One vector is turned by the same rotation once a tick. Each row is the vector after some number of ticks, and that number follows the row.
The counts run from 0 to 279.
[111 131 114 121 126 118 127 128 129 176  95 106  92 159 119 164 109 128
 130 105 149 128 157  89 139  96  89 103 113 120  86  83 108 174 121  84
 129 135 137 153 178 127 117]
246
[125 159 111 146 115 128 102 132 148 189 102 120 102 137 141 180 138 104
 133 130 116 133 141 100 155 108  93  71 118  98 132  66  73 143 156 113
  96 153 144 160 144 127 145]
144
[158 133  97  96  76 135 127  86 174 152 106  99 101 133 125 124 106 120
 127 113 137 176 136 107 122 101  92 119 115 116  85  69 120 189 144 116
 103 136 137 151 134 125 123]
35
[133 150  98 119 116 117 115 118 139 161 120  99 117 135 117 199 134  92
 140 116  94 150 128 121 155 103 104  98 111 110  87  84  80 163 123 118
 147 100 143 185 190 108 129]
115
[141 169 110 118  84 148 126 110 147 157  90  98 101 135 132 143 142 127
 135 106 146 141 165 102 152  91 141 100 112 127 101  78  92 188 123  89
 132 147 145 175 131 136 127]
243
[128 125 106 145 109 108 116 148 125 146 117 118  99 185 111 130 107 102
 143 116 143 118 169 143 135  91  65 114  87 101  96  87 106 189 136 144
 128 145 149 168 159 124 126]
44
[141 172  95 116  77 157 122  98 160 158 105 104 102 131 127 139 110 139
 133  94 140 147 142 113 125  89 115  97 113 103  77  77 106 177 136 107
 133 154 142 179 128 143 145]
34
[149 140  88 104  83 156 105 133 165 165 129  96 123 130 139 164 134 126
 144  91 128 136 154 112 162  77  99 131 105 113 126  85  83 183 114  89
 123 145 162 174 132 114 138]
49
[158 118  77 137  99 101 130 111 135 129 113  71 101 106 122 115  94 121
 154 116 130 117 158 113 132 109  64 130 107  94  86  70 116 182 131 117
 103 135 149 156 155 115 142]
270
[141 110 122 143 117  89 140 117 128 176 115 103 102 184 126 161 135  96
 122 113 152 138 178 115 162 109  83 102 109 119 111  89  98 155 136 141
 102 147 135 156 178 139 115]
249
[134 128  88 145  78 102 105 145 148 121 134  93  95 133 109 144 111 117
 140 118 118 142 148 121 123  85  71 120 101  98 105 112 101 185 138 154
 115 143 196 168 153 104 125]
164
[123 164 117 156  85 151 118 120 119 140  84  98 105 149 127 154 113 137
 148  99 138 131 139 110 132  83 118 119 106 107  83  94  89 198 122  95
 146 137 155 195 143 121 128]
107
[130 102  95 156 106 110 127 109 161 133 100  83  73 105 114 126 104 131
 155 136 128 116 138 101 127 114 111 143 104  85  85 101  96 183 124 104
 109 147 150 178 155 124 123]
197
[139 150 106 138 117 115 130 122 117 177 114 106 118 157 132 180 151 105
 132 111 136 126 169 124 182 114 104  91 115 114  99  75  80 149 136 133
 127 130 143 169 181 125 132]
250
[155 104  83 120  92 133  99 145 149 163 100  96  73 131 130 144  99 113
 151  95 145 109 160 102 153  80  95 131 107  91  89 108  85 143 121 118
 110 151 117 156 154 128 119]
139
[106 153 125 196 100 119 110 123 125 158  97 132 105 163 132 164 133 128
 135 126 133 135 148 130 133 112 105  89 111  90 101  86  80 174 158 119
 128 162 169 194 150 116 109]
103
[134 150  96 169  95  75 140  95 131 141 101  93 112 116 125 145 129 100
 138 147 109 141 132 109 124 126  96 101 123 105 101  58 102 163 161 108
 102 143 166 163 168 124 141]
13
[125 167 128 132 116 126 113 118 168 166 102 143  96 155 114 167 121  89
 130 136 106 172 113 117 122 110  94  94 110  91  92  79  97 180 149 133
 135 122 130 184 158 139 131]
100
[120 156 119 113 108 131 144  92 154 176 107 120 100 136 124 167 132 112
 126 111 126 160 153 112 148 117 105  63 100 109 101  46 112 175 128 108
 106 144 131 164 142 102 120]
38
[155 121 104 122  91 129 100 116 143 163 120 101 110 122 146 182 125  98
 129 123 118 158 137 116 161  96  92  99 106 118 140  85  74 156 144 136
  82 133 122 153 168 103 119]
24
[138 129  94 132  93  94 129 115 157 151 120  87  93 146 114 148 127  75
 129 137  96 174 127 132 137 109 101 104 117 107  83  97 104 158 123 140
 141 127 147 178 176 116 116]
116
[139 130 112 154 108 110 112 132 133 156 125 140 120 182 129 143 128  84
 148 126 138 118 141 128 158 114  71 116  96  98  98  81  81 166 150 107
 149 131 140 179 176 115 127]
118
[149 103 106 132  85 119 116 104 152 175 130 121 117 133 144 178 132  96
 114 120 121 174 132 121 162 122  77 101 108 111 120  81  85 161 142 125
  99 129 133 155 169 102 109]
233
[143 117 119 125 101 113 146  82 154 164 116 104 100 143 124 144 130 103
 116 128 137 178 162 131 144 120  97  82 103 119 123  75 102 180 140 152
  80 146 126 154 150 119 101]
39
[155 101 122 132 108 121 127 102 151 158  94  94 104 132 142 148 119 116
 135 135 122 122 137  99 152 125  91 135 110 108 139  75  80 188 122  90
  72 130 123 167 155 113 125]
200
[137 120 120 150 107 108 124 105 168 144 111 132 108 146 110 136 120  92
 119 158 106 175 112 123 123 126  63 112  97 111 113  77  93 193 157 138
 104 122 146 171 164 121 112]
101
[147 127  97 136  81 120 134  90 154 149 102  72  90 122 140 130 111 138
 133 111 137 145 159 118 139 106 122 102 125 104  97  75 104 174 133 131
  77 182 144 166 119 134 121]
153
[127 103 134 140 104 124 124 111 127 169  96 112 101 184 139 155  98 132
 126  97 159 132 147 103 139 110  82 121 109 122  81  97 106 179 114  90
 104 149 138 170 160 120 110]
110
[139 137 105 161  94 133 123 107 121 155 119 129 121 142 140 130 102 132
 144 101 155 100 154 112 144 111  72 111 107  99 100  52 107 174 164 101
 106 156 142 160 134 127 147]
151
[137 159 118  95 139 133 123 138 154 162  98  80  83 152 114 172 125  91
 137 117 118 131 135 112 139  90 109 113 116 108 109  84 104 169 102  99
 113 127 127 183 146 142 160]
67
[146 121 130 133 122 159 104 109 167 171  87 117  93 136 132 165 113 142
 137 108 164 116 142 109 154 106  99 133 113  90 108  83  69 169 132 128
  90 134 112 178 145 156 135]
81
[138 128 100  97 100 125 122 107 155 157 107  88  88  97 117 166 107 131
 137  96 114 154 150 108 131 108  99 100 107  92 102  78 114 182 126 121
  93 126 126 158 156  94 113]
156
[140 129 114 126 116 136 127 125 159 175  66 124  86 176 124 128 117 105
 129 125 142 134 139  88 125  97 102 115 115 113  94  77 102 176 132  81
 123 151 122 163 152 154 141]
125
[139 133 129 182  86  91 130 108 115 131  93  98  83 176 130 128 110  95
 129 129 127 160 142 128 106 116  92  99 104  98  87  93 111 180 144 132
  99 164 154 188 146 127 111]
223
[151 140 133 172  89 127 127 110 101 143  99 124 120 198 139 130 108 107
 138 118 149 122 137 133 134 113  84 109 103 105  94  78  98 182 141 128
  99 148 137 190 141 130 130]
224
[127 142 105 142 113 133 117 137 131 137 111 105  90 154 111 138 120 111
 154 100 145 103 166 134 153  93  92 134  88  90  86 105  95 206 113 121
 139 129 158 188 153 120 131]
180
[131 155 106 133 108 118 128 130 136 136 116  90 100 138 116 136 134 107
 160 117 111 115 149 125 143  97 102 122  95  93 101  85 113 210 113  83
 143 141 159 196 136  96 132]
181
